In the rows, 128 means zero.
These are runs of 7 systems, one row a step. Runs of the same system follow the same rule from any start.
C, path 1 (10 x 18):
0: 100 129 115  97 107 167 128 146 168  96 140 133 101 127 138 116 125 127
1: 169 145 114 138 126 129 128 141 133 122 107 171 136  71 115 145 119 126
2: 133 155 145 103 152 176 129 119  95 137 141 118 133 146 109 173 151 119
3: 102 129 104 162  87 162 131 111 123 144  93 138 140 156 103 105 120 102
4: 167 106 103  87 103 146 132 118 144 126 144  99  91 107 113 113  99 111
5: 103 170 118 125 128 104 128 129 127 163 129 159  80  86 116 166 128 120
6: 160 138 139 140 145 125 124 112  76 196 127  98 166 128 108 127 129 116
7:  74 120 147 132  97 128 132 101 116 133 144  82  89 174 104  89 132 122
8: 148 114  93 147 102  73 122  94 171 146 122 117 108  91 153  95  95 142
9: 130 117 162 101 189  64 132 140 129 148 168 116 101 112 122 172 128 136
M, path 2, 10 rows:
0: 128 136 127 113 140 131 131 135 150 130 149 127 131 111 138 135 136 145
1: 129 122 144 140 146 128 129 131 116 126 123 144 139 122 103 123 146 133
2: 127 126 131 126 135 155 111 109 128 120 115 117 139 147 141 121 129 124
3: 126 119 124 138 120 121 129 135 149 109 113 138 120 131 126 136 101 110
4: 145 132 105 106 126 126 134 143 111 128 130 138 119 125 148 151 132 128
5: 112 150 130 131 121 142 142 156 131 149 143 130 145 120 118 130 134 131
6: 145 124 132 132 110 149 133 115 113 118 130 120 131 122 103  97 144 140
7: 118 136 131 128 133 145 116  88 162 120 128 123 107 123 123 134 127 129
8: 145 109 117 135 150 107 123 113 124 144 107 146 121 124 113 152 115 106
9: 111 132 118 106 133 134 118 144  98 157 123 116 124 154 148 138 121 103
W, path 3, 10 rows:
0: 131 124 101 133 122 114 135 144 121 146 125 137 146 132 152 124 131 135
1: 124 120 143 117 129 130 133 153 132 129 150 110 137 123 124  98 131 138
2: 123 138 140 139 128 124 120 111 128 103 125 136 120 115 135 115 152 156
3: 147 124 143 134 156 130 124 108 151 119 132 121 144 130 126 153 123 130
4: 116 100 120 127 143 126 130 134 117 114 110 146 128 166 129 143 133 113
5: 131 128 110 114 120 145 114 156 135 128 112 129 141 126 163 116 106 113
6: 130 144 148 118 111 124 140 172 117 102 141 128 117 105 118 125 121 129
7: 141 168 125 133 117 150 139 116 113 123 139 134 139 114 130 147 159 157
8: 133 119 137 141 139 165 140 110 152 136 136 128 153 136  79 132 134 124
9: 120  99 108 113 136 151 107  96 123 118  98 148  97 141 115 117 136 109
A, path 4 (10 x 18):
0: 150 107 127 113 155 132 132 113 135 108 145 137 134 124 132 126 165 162
1:  98 118 140 136 169 143 108 125 150 123 108 152 146 147 136 135 138 123
2: 153 100 130 125 132 137 113 141 110  88  93 135 140 144 141 119 111 106
3: 115 161 125 114 105 150 132 162 132  94 127 132 119 136 159 161 113 118
4: 157 139 108 146 100 133 166 162 130 124 134 158 154 107 102 147 128 133
5: 124 133 115  98 129 185 149 131 116 143 157 137 129 131  91 128 172 140
6: 112 130 122 146 130 173 106  88 152 140  95 154 127 109  87 100 135 114
7: 162 116 136 102 146 148  98  85 119 114 104 114  87 120 110 146 101  89
8: 109 161 110 137 115 102 119 118 106 151  97 135  93 144 148 187  95  87
9: 158 126  97 130  84 101 161 162  94 181 141  97 143 134 119 131  88  99
W, path 5 (10 x 18):
0: 159 132 110 120 104 149 141 141 130  95 133 130 147 124 152 121 137 150
1: 121 133 141 114 143 158 141 150 161 107 152 147 133 112 106 139 144 141
2: 151 126 127 129 152 160 114 114 107 115 100 164 140 114 111 133 154 128
3: 121 139 149 117 143 177 104 121 131 123 110 116 132 143 116 147 107  89
4: 133 135 110 135  91 138 130 134 110 106  94 144 101 134 117 145 100  92
5: 142 160  95  98  98 148 145 148 126 157 148 119 112 110 131 157 111 112
6: 117 148 119 137 103 133 155 146 105 168 142 145 125 101  74 116 146 132
7: 136 141 125 126 121 158 114  71 112 170 137 102 119 110  99  93 152 141
8:  99 122 147 155 136 109 112  66 158 147 117 116  90 128  88 124 111 111
9: 141 100  96 130 138  71 114  84 116 161 104 120  92 147 150 151 103 104
A, path 6:
0: 127 122 143 121 137 121 141 144 119 145 162 121 140 109 111  95 160 160
1: 109 129 154 143 150 141 106  90 141 123 127 123 138 124 128  96 159 157
2: 140  97 151 138 162 118 106  90 152  92 109 119 127 146 136 132 113 123
3: 121 111 116 115 144  99 118 142 123  98 107 142 115 163 179 167 112 112
4: 133 131 110 129 111 115 145 202 120 131 123 139 166 135 164 137 102 115
5: 128 146 137 117  93 152 162 192 109 106 163 129 146 113 113 101 153 155
6: 128 158 135 145 120 182 138 101 161 112 148 146 148  94  98 110 175 176
7: 145  92 141 126 182 167 115  64 160 107 117 152 125 132  74 145 152 125
8: 114 100 103 109 165 150  83  93 116 121  63 159 100 170 148 161 117  76
9: 142 134 108 120 100 128 113 180 109 131  81 124 127 138 157 153  45  51
T, path 7, 10 rows:
0: 132 105 117 117 125 140 104 112 118 116  99 118 117 148 146 108 112 107
1: 121 149 129 120 113 115 122 149 150 114 125 125 103 109 149 145  91 110
2: 150 154 123 132 113 109 153 153  91 140 140 135 134 115 125 158 136 136
3: 104 138 126 129 119 156 147 131 123 161 156 116 151 145 109 111 159 144
4: 134  96 122 144 117 139 124  95 152 117 118 131 127 119 101  75 137 141
5: 144 119 135 106 166 123  98  87 156 114 120 129  91 106 137 147 119 124
6: 118 140 146 149 159  90 116 138 111 141  99 141 133 141 138 180 102  96
7: 120 128 122 119 101 122 140 165  75 144 131  92 143 177 155 123 114 108
8: 104 142 108 129  66 126 153 162 151 118 155 117 119 115 143  80 129 157
9: 174 132 125 124 133 122 147 112 149 122 163 142 130  65 104 117 162 181
M, path 8 (10 x 18):
0: 136 156 125 102  93 163 138 121 142 132 157  83 110 128 126 139 106 118
1: 126 141 108 156 102 100 153 105 127 145 128 154  98 103  90 139 139 139
2: 144 118 113  97 154 143 120  92 123 186 151  98 126 127 118 122 142 128
3:  78 124 153 150 131 106 106 117 120 153 106 126  99 130  98  98 114 101
4: 165 124 123 124 120  94 102 100 104 137 111  85 116 124 171 114  96 119
5:  94 145 153 136 125  66 149 149 135 135 158 104 104 144 141 165 106 127
6: 143 108 108 140 126  76 150 138  93 152 147 127 153 135 152 101 164 172
7:  89 110 169 114 154 127 123 142 166 119 171  94 136 134 132  80 145 158
8: 138 105 161 160 159  91  98 107 130  73  94 156 129 105 139  96 146 158
9: 141 117 159 116 190 131 105 124 152  95 123 116 160 161 177 179 116 122
N, path 9 (10 x 18):
0: 137 139 122 133  87 125 135 112 126 130 136 108 104 104 111  96 122 136
1: 126 141 134 125 138 120 128  86 151 147 149 115  99 106 110 141 135 141
2: 121 109 133 148 160  96 121  93 116 166 117 130 127 140 106 133 137 123
3: 111 101 136 118 144 113 104 118 109 151 116  94 122 164 147 106 110 103
4: 112 128 147 136 112  77 121 150 130 112 127 100 111 130 164 110  93 125
5: 153 140 142 121 129  80 147 143 121 122 169 102 131 114 161 141 135 166
6: 110 124 146 141 151 117 150 133 135 134 166 126 166 144 130 118 177 177
7: 131  83 138 132 160 148 108 112 145 104 117 136 164 137 134  73 158 153
8: 118 110 153 117 171 141  86 129 162  67  96 149 121 129 161 131 117 120
9: 153 140 132 137 151 109 122 162 116  90  93 163 152 133 171 191 106 112
D, path 10:
0: 118 139 123 121 128 141 136 133  99 137 134 139 128 135 121 133 159 137
1: 123 124 128 137 123 158 121 121 149 141 123 121 149 127 114 101 122 121
2: 143 115 131 117 126 129 123 107 133 100 125 125  94 121 115 127 123 124
3: 123 149 114 133 139 117 119 113 136 147 115 143 122 121 145 165 123 122
4: 132 116 131 131 128 113 141 154  99 153 128 120 140 142 108 133 113 105
5: 103 140 116 117  95 140 128 131 114 132 135 111 111 138 145  97 139 137
6: 145 136 132 143 117 119 135 120 170 129 144 117 136  90 118 112 114 146
7: 144 119 139 119 159 112 131  99 105 123 141 134 110 126 112 149 163 149
8: 100 120 124 148 155 129 107 109 133 162 103 135 154 157 142 126 130 115
9: 139  89 136 119 120 108 122 148 120 105 116 104 117 147 134 102  92 102
N, path 11 (10 x 18):
0: 156 134 135 139 117 124 135 117 132  90 123 127 128 122 129 143 120 134
1: 126 127 105 121 137 133 144 123 141 132 140 143 130 146 137 165 140 133
2: 125 107 109 129 133 134 134 154 127 149 119 151 149 128 114 112 130 118
3: 125 136 134 103 122 158 110 142 113 117 121 124 112 113 128 104 127 117
4: 131 168 142 150 110 133 125 116 138 114 118 129 123 105 124 144 115 127
5: 155 123 114 130 127 130 151 103 120 134 138 124 129 144 108 165 133 126
6:  95 111  95 124 122 134 135 127 135 162 128 139 123 152 123 120 136 118
7: 136 116 126 117 123 124 111 143 126 144 117 123 117  97 118  87 105 109
8: 119 165 159 120 127 120 116 120 110 118 134 112  93 109 129 142 126 130
9: 139 147 132 166 119 107 142  97 124 148 132 110 151 141 125 149 127 139
D, path 12, 10 rows:
0:  98 133 125 127 109 117 135 135 137 113 133 120 105 150 145 134 119 126
1: 153 129 107 133 116 111 141 147 137 137 134 136 146 104 140 123 123 141
2: 117 133 151 109 148 134 134 141 116 131 155 124 124 123 112 127 155 144
3: 124 129 133 155 132 145 113 103 130 126 105 136 152 129 125 101 143 138
4: 145 103 139 114 144 136 120 111 148 104 128 107 119 144 126 138 108 112
5: 110 133 110 134 127 102 127 132 126 113 106 159 105 136 152 158 126 123
6: 144 134 120 118 128 128 136 175 115 157 134 124 159 121 140 136 109 112
7: 103 145 146 123  99 145 141 152 105 111 144 120 117 130 110 100 148 141
8: 151 144 118 141 114 163 126  95 163 125 132 124 149 103 127 111 136 153
9: 139 100 143 121 166 126 134 100 145 114 136 139 107 130  83 158 137 125
T, path 13, 10 rows:
0: 144  97 129 137 122 102 130 108 108 123 124 100 126 160 130 118 115 120
1:  98 128 113 112 124 101 123 136 150 131 140 121 100 133 169 127 121 134
2: 152 126 136 140 134  84 139 162 123 136 137 134 151  97 134 122 122 143
3: 112 134 157 113 149 134 131 136 105 119 157 113 134 144 133 121 168 158
4: 121 118 135 167 126 133 125 110 163 104 115 133 166 142 139 103 135 150
5: 160  83 124  98 152 128 129 123 149  83 134 128 118 141 136 143 124 128
6: 102 139 119 122 158 125 113 162 136 121 104 176 132 126 164 162 131 119
7: 158 130 141 124 122 153 134 183  94 122 121 120 177 133 125 125 109 107
8:  99 153 126 113  85 182 142 144 121  86 139 132 110 142 124 117 153 141
9: 171 143  94 147 105 165 144 106 173 125 124 152 154  88 109 134 126 141
C, path 14 (10 x 18):
0: 141 145 103 129 114 112 119 102 175 119 128 127 110  98 173 138 113 147
1: 142 114 148 130 174  96 146 151 128 140 142 146 142 127 100 179 125 118
2:  98 125 117 119 136 145 113 130  73 143 111 133 140 170 158 107 169 133
3: 122 124 143 142  94 148 125 150 171 109 129  99 151 118 128  74  88 121
4: 163 131 129 115 118  99 142 113 126  69 138 146  77  96 126 156 140 155
5: 118 159 115 139 169 140 129 119 151 174 130 151 171 134 148 187 144 134
6: 126  72 141 130 142 148 132 150  85 124 110 131 155 172  80  94 134  98
7: 103 146 104  99  83 164  99 121 144  97 116 115  83 119 178  83 120 131
8: 176 155 141 152 120 101 147 149 169 119 134 140 136  63 103 172  79 118
9: 137 141 122 106 156 133 148 107  55 145 145 138 119 166 119 192 190 143

Which system made each run below?
path 15:
0: 117 111 129 122 123 149 136 173 136 113 132 137 155 133 125  94 133 131
1: 138 138 138 111 126 164 115 134 142  83 126 138 122 100 134 111 140 143
 -> D
path 16:
0: 115 118 138 111 160  89  98 105 139 143 128 115  90 113 151 120 122 130
1: 131 136 153 159 144  65 113 126 104 140 110 117 139 127 155 134 109 126
 -> D
path 17 (2 x 18):
0: 108 152 119 123 144 134 122 111 139 165 130 133 117 124 129 161 130 119
1: 138 109 125 145 119 110 133 131  99 153 112 126 133 132  96 112 112 104
 -> D
path 18:
0: 109 129 120 150 125 133 126 159 137 126  98 155 155 141 140 134 110 106
1: 161 121 124  94 108 144 133 160 104 105 137 110 124 120 135 111 117 121
 -> W
path 19, 2 rows:
0: 137 102 119  99 136 105 146 129 103 135 152 121  98 142 115 143 141 131
1:  94 146 110 140 129 127 113 129 135 175 117 136 142 124 153 109 133 130
 -> A
path 20, 2 rows:
0: 103 129 120 105 137 185 130 100 139 123 142 130 120 157 116 135 165 137
1: 137 112 117 147 137 144 106 114 161 128  84 163 132  99 103 116 102 100
 -> W
path 21:
0: 134 137 117 145 117 144 128 131 138 128 107 136 149 134 131 142 106 108
1: 139 119 108 109 109 138 146 142 118 116 132 133 110 137 117 141 121 114
 -> N
path 22 (2 x 18):
0: 127 135 119 125 114 105 110 130 108 116 100 134  98 119 156 126 109 114
1: 135 163 139 124 114 116 141 154 125 145 151 102 135 115 140 152 108 126
 -> T
path 23 (2 x 18):
0: 138 136 107 126 114 149 133 119 108 115 113 153 119 126 122 136 149 133
1: 127 139 114 127 123 166 129 126 153 147 123 132 140 122 112 140 112 107
 -> N
path 24, 2 rows:
0: 133  94 125 109 162 149 123 117 140 129 134 126 143 151 127 125 142 128
1:  99 118 129 127 132 133 107 143 138 108  98 152 112 128 136 110 118 110
 -> C
path 25:
0: 132 137 107 124 107 147 136 120 149 133 135 130 122 112 123 121 130 135
1: 138 128 129 119 137 135 130 117 132 139 134 135 112 104  97 133 132 124
 -> M
path 26:
0: 160  87 117 109 145 116 126 120 114 125 128 113 128 148 138 129 123 121
1:  82 135 130 119 137 114 115 157 145 125 123 143 112 129 157 128 123 123
 -> T
path 27:
0: 104 117 134 134 137 104 119 121 116 127 121 135 112 136 134 111 143 136
1: 135 126 140 133 138 115 112 128 144 129 127 109 144 122 155 114 112 132
 -> C
path 28 (2 x 18):
0: 116 101 140 119 149 130 115 130 113 144 124 112 134 148 121 100 130 117
1: 115 132 139 136 115 116 107 123 135 101 110 118 111 123 155 101 114 130
 -> T
path 29 (2 x 18):
0: 150 115 108 123 143 108 112 100  89 181 114 121 125 121 129 114 134 120
1:  88 136 156 126 126 115 113 131 128 155 136  83 108 145 129 114  97 103
 -> M
path 30:
0: 133 124 134 130 139 108 112 103 142 136 141 104 133 112 160  91 143 165
1: 113 111 171 140 171  88 116 122 154 112 137 117 130 133 136 129 125 142
 -> A
path 31 (2 x 18):
0: 137 125 135  89 149 142 131 169 128 114 149 121 135 132 147 147 125 124
1: 108 148 129 157 113 131 136 154 115 113 109 165 146 124 126 124 146 139
 -> A
path 32:
0: 154 112 101 125  99 133 126 117 127 121 114 117 123 126 138 102 112 121
1: 104 141 133 108 131 117 132 146 151 131 152 128  95 111 128 142 124 129
 -> W
path 33, 2 rows:
0: 143 132 119 107 135 118 134 143 140 132 158 117 139 112 163 124 142 160
1: 103 122 159 147 157 113 131 146 141 125 136 144 150 124 113 118 148 147
 -> A
path 34 (2 x 18):
0: 118 140  91 150 120 122 127 106 113 145  92 159 127 152 145 164 130 115
1: 137 108 112 103 119 139 138 160 129 169 141 100 139 135 114 118  91  91
 -> T
path 35:
0: 154 160 110 133 130 114 125 148 138 160 125 130 157  98 168 158 102 125
1: 116 120 154 120 126 122 162 170  90 128 159 121 128 146  82 129 144 127
 -> T
